A single turn carries every row of the set below to another of its rows. Some are shown first; where does it send the rows asked next?
gudim: [-7  6 -3  0  5  6 26 20 18  2 12 14 15  2 10]
Puga: [  9 -16   0 -13  14  -2  35   1   4 -12  14  -5  14  21  14]
Rodek: [  4 -12  19 -24  10  12   5   4  10 -10   3   1  13   3  17]
mor: [ 10  -9   1 -12  12  -6  32   8   3 -19  21  -4   6  24  16]
bavo: [-4  3 -5 -1  2  4 26 21 19  0 15 16 15  1  8]
tikul: [  7  11  12 -10  11   2  10  -9  36 -12   9  -9  -7  13  12]
goda: [  9   0   7 -12  11   5  13 -15  40  -7   4  -8   3   8   6]
vit: [ 13 -16  -3 -13  10  -6  34   4   5 -17  19  -2  11  20  12]
giv: [ 17   8   5 -10   4  -3  10  -4  38 -19  18  -3 -10  11   6]
zulum: [ 15  10 -13   0   9   6   7 -13  30 -14   9  10  21   4  23]
buf: [  5  -8   4 -12  15  -3  33   4   2 -14  15  -7   9  24  18]
funo: [ 18  -4   1 -12   4  -1  12 -11  42 -14  13  -1   1   5   0]
dozu: [ 14 -20  10 -24   4   8   5   6  14 -15  10   8  14  -1   9]
rozu: [-7  9 -1  0  5  4 25 22 17  0 14 14 12  4 12]
gibeg: [-4  7 -4  0  2  2 25 24 18 -3 17 16 12  3  9]
Zirar: [ 16  -9  12 -23   1   3   3  15  10 -24  19   9   2   4  13]
Levo: [ 17  14 -13   1   6   2   5  -8  29 -20  13  12  15   5  22]
meneb: [ 13  20  -9   2   9   3   4  -8  27 -18  12   9  12   9  27]
petod: [  5  -1  22 -22   8   8   2  13   7 -18  11   2   1   9  21]
piref: [ 10  16  -9   1  12   6   6 -12  28 -14   7   7  17   7  27]

gudim goes to bavo
mor goes to buf
Zirar goes to petod
And these:
tikul goes to goda
piref goes to zulum

